One turn sends every row of this set to another row. A few are shown first. Where does it send the rows asked after them?
W: [ 20  10   1   6  -7 -24 -23 -14   6  -4  10  -4 -11 -17   6   2]
E: [ -2  10   8   3 -15  -5  19 -20  12  -1  -1 -35   0   7   4 -10]
H: [ -9   6  13   0  -4  -1  11 -21   7  -7   0 -15 -18   9  14 -22]
A: [ 15  -1   5   0   0   7  23 -11   2  -1   6 -13  -8  11 -10 -23]
M: [ 25   2  -2  19 -13  12  -6   2   1   2  15   0  -7   7 -14  -8]
Q: [ 19  15 -13  19 -16 -10 -23  -4  11   1  -2 -12 -17  -3   5  10]
N: [  5   0   1   2   4   8  16   5  -4   7   2  12   6  10 -25   3]
F: [ -7  13 -10  -2   6 -14   4   2   4   9 -20   6   2   0 -11  27]
J: [-17  12   3   2  -8  -3  15  -2   4   9  -9  -4  19   6 -15  22]
U: [  2  11   3  23 -18   6 -26  -3   5  -2  10   7 -13   5   7   2]
P: [  3  10  -4  -7   2 -18  17 -19  11  -1 -14 -28 -17   1   9  -8]
K: [  9  13  -1  26 -30   2 -16  -4   9   3   8 -16   4   3  -3  13]
B: [  4   7   7 -15   9 -29   8 -23   5  -4  -1 -11  -8 -14   6  -7]
L: [  0  10   2  -7   8 -26  -9  -7  -1   3  -2  14   4 -16  -7  19]
T: [-25   8   9  -2   5   0   6  -2  -1   4  -8  18   2   8  -6  11]

A -> M
E -> K
Where do these go?
L -> B
P -> Q
H -> U

One turn sends every row of this set to another row. A few are shown first. Where does it send the rows asked after them?
pofe: [-12   7   2   6  -9   4   4  -6  15  -3   2   7  10  -2  11   2  -8  11
  -3   0   2 -10  22 -17  11  16  -3 -15  31  -9   6 -15  13 -21  18   1]
riva: [-16   0 -12   0   6 -10   2  -9   5   7   9  -3   3 -20  -7  -2  -4  -4
   6  11  -3  32  -6  13   3  -1  10  -2 -18  13  -4  15  15   5   2   6]
toka: [-21   2   3   4 -10   9   1  -6  18   1   0  12  10  -5  12  14  -8   9
   2   1   5 -17  16  -6   4  16  -4  -6  26  -3  15 -18   2 -26  -1  -8]
Rufa: [ 17  -8   2  12   0   9  11  14 -20   6  -6  -3 -25   7 -12   0   1  -7
 -15 -10  11  -8  -6  -9  -5 -15 -15   2   4  -4 -11  15  -1 -12   1   5]
Felel: [-23   5 -12  -4  -3  -1   1 -15   9  13  14   1  10 -15  -4   5  -6  -9
   0  12  -3  28 -13  11   6  -9  -3  -1 -21  15 -19   3   6   0  -6   2]
rini: [-12  -1  -5   6 -13  -8   8  -2  16  11  15   0  10 -16 -12  -1  -3   0
   9   9   0  27 -17   7   4  -2   3  -4 -24  17 -20   0   6   1  -1   2]
sirab: [ -2  22  17 -16  16   1   4   0  -2 -14  -6  17  11   7  19 -18 -17  15
 -14  -8   5  -8  18  -3 -11   6   4  -3  -6  13  -7   2  19  10   4   1]
rovo: [-11  -1   9  11 -11   3   4 -13  17  -3   2  14   9   5  16   3  -7  -2
   1  12   3 -20   9  -6  16  16  -8  -8  25  -4   8 -21   1 -24   3 -11]
vaz: [ 20 -16  -9   5  -3  10   9  11 -22   3  -5  -9 -27  10  -8  -5  11  -1
 -14 -20   3   1   3  -5   1  -9  -9   7   3  -6  -6   4   0  -6  -3  10]
vuba: [ 28 -13  -2   3  -8  17  -3  11 -21   3 -12 -15 -20   6  -9   3   6  -5
  -4  -6  12  -5   3  -5   0  -6 -22   2   6 -10   1   3  -2   2   1   4]
guf: [-13  11   2   2  -8   3  -1  -6  15  -4  11  11  12  -6   9   7  -1   6
   0  14   2 -17  14 -15  12  19 -10  -5  25  -7  18 -16  12 -26   4   2]
Rad: [-19   4  -5  -1  -6  -9   4  -8  12  14   3  -1   9 -19  -9  -2   0   8
  13  14  -7  31 -15   2   9 -10   9  -3 -18  17  -5   4   8  -5  -9   5]
fodug: [-18   7   4  10 -13   1   1 -12  16   3   6  12  11  -8   9   7   4  10
  -2   4   0 -18  24 -20  12  21   1  -5  21  -6   5 -14  -3 -22  -1  -4]
Boni: [ -9  22   7   5  -3   0  -2 -10  21  -2  -2  10   6  -7   8  10 -15   7
  -3  14   0  -9   9 -13   7  24  -6 -11  24  -1  17 -14   6 -23  11  -5]
Lal: [ 23  -4  -4   9   6  12  -3  10 -26  10   0  -9 -24  14  -6   1   0  -8
 -16  -8  11 -13 -12  -2   6  -5 -15   4   0  -5  -5   9   5  -5  -2  -2]
Gavon: [ 19 -11   2   7  -3   8   4  13 -22   7  -6  -9 -22  15  -7   7  -1  -9
  -8 -13  17  -6   1  -4   0 -14 -14   3  -1 -13   7  10   1  -3  -5  -2]
tuze: [ -2  17  12 -15  -5   7   3   0 -10 -13   2   1   0  31   8  -5   2  12
   1  -4 -20   3  10  -5  -9  -2  -2  12 -10   1 -16 -15 -22  -3 -19  19]
til: [-12  -2 -13  -4  -8 -15   0  -7   5   6  13   1  11 -21  -6   6  -3   0
   7  12  -2  24  -8  15  18  -5  -2  -5 -22  15  -7  14   6   9  -7   3]
pidi: [  4  16  16 -15   4  11   4  -2 -11 -11   0  -1   4  32   9  -7   2   8
  -2  -5 -15   6   9  -8 -10  -5  -1   9 -12   8 -11 -14 -20  -8 -22  17]
lafud: [-19  -3  -6  -5  -4  -8  -4  -5   9  14  22  -6   9 -18  -4  10  -2  -2
   5   5   1  25 -12  15   1  -5   9  -6 -25  11  -7   5  10   5  -1   5]
zis: [ -3  -1  -5  -1  -7 -12  -2  -6  11   9   3  -4   8 -18  -5   8   5   4
   3  15 -11  25 -16  19   7  -4   0  -4 -29  15 -10   6  -4   6  -4  -1]
Fuv: [ 14   5   6 -14   5   0  -5   3   4 -12  -8  14   2  13  24  15 -12   7
  21  13  -6   7 -10  -2 -12   4   7  -3   3   4 -17  -4  -6  30   0   8]
Bune: [ -4  29  15 -19  15  -3  -1  -1  -6 -14   2  14   9  13  19 -12 -11  19
 -15  -3   1 -13  12  -3 -10  10   0  -1  -3  10  -9  -1  19   9  10  -4]
bupod: [  2  13  20 -10  -1   5  -1   6  -8 -11   5  -1   1  30  10  -8  -1  13
   2  -6 -21   3  12  -9  -8  -2   1   7 -14   2 -11  -9 -17  -6 -26  18]
miz: [-10  -1 -21   1 -12 -11   3  -6  15  13   6  -3  12 -13  -2   6   0   8
  12  11  -9  31  -7   8   9  -7   8  -5 -13  13 -15  10   8   9   0   1]
Lav: [ 12   4   9 -18   6  -8   2  -1   3 -13  -8   9   2  16  24  11 -15   3
  20  13  -9   7 -11   2  -2   5   9  -1   2   6 -17  -3 -11  29  -1   1]
nad: [ 20  -6  10   3   2   8  12   2 -23   8 -11   0 -29   7 -11   3   4 -10
 -24 -13   6  -8   4 -10   1  -3 -15   8  -5 -10   1  -1  -4  -6  -1   7]
Lor: [ -2  29  15 -21  16  -4   0  -5  -6 -13  -1   9   8  11  16 -18 -16  17
 -14 -10  -2 -11  14  -4  -6   5   9  -3  -3  12 -10   3  17   6   7   0]
lozop: [ 18  -8  -1   3  -4  11   7  19 -24   7  -9  -7 -25   0  -9  -9   9   3
 -17  -9  16  -5 -10  -3   0  -9 -17   8  -3  -2  -1   4   4   0   3  11]
bis: [-12   5  15   9 -16  -1   3  -7   9   1   0  14   2  -5   7   8  -9  13
   2   9   5 -19  10 -20  15  15  -2 -14  33  -6   7 -14  -2 -17  11   4]
kuf: [-12   2   8  10  -9   8   2   2  18   3  -1  13   3  -4   8   6 -11   8
   7   7  -3 -19   9 -16  11  17  -4 -14  25   6   4 -16   7 -30  14  -7]
Bak: [ 25 -14  -2   1   6  14   8   2 -26   4  -9  -3 -20   5 -14   6   7  -9
  -8 -13  12  -6  -1  -8   7  -8 -14   7   3 -10   2   2   1  -6 -10   9]
Biz: [ 16   7   3 -16   6  -3   0   0   4 -14 -15  11   4  18  26   7  -8   4
  22  13  -4   6 -10   0  -6   2  10  -1   0   6 -13  -7  -5  28   6   1]

rovo -> Felel
Bak -> guf
Where do these go?
nad -> Boni
kuf -> rini
Fuv -> bupod
Lav -> pidi
vuba -> fodug
Rad -> lozop
lafud -> Gavon
tuze -> Lor
vaz -> pofe

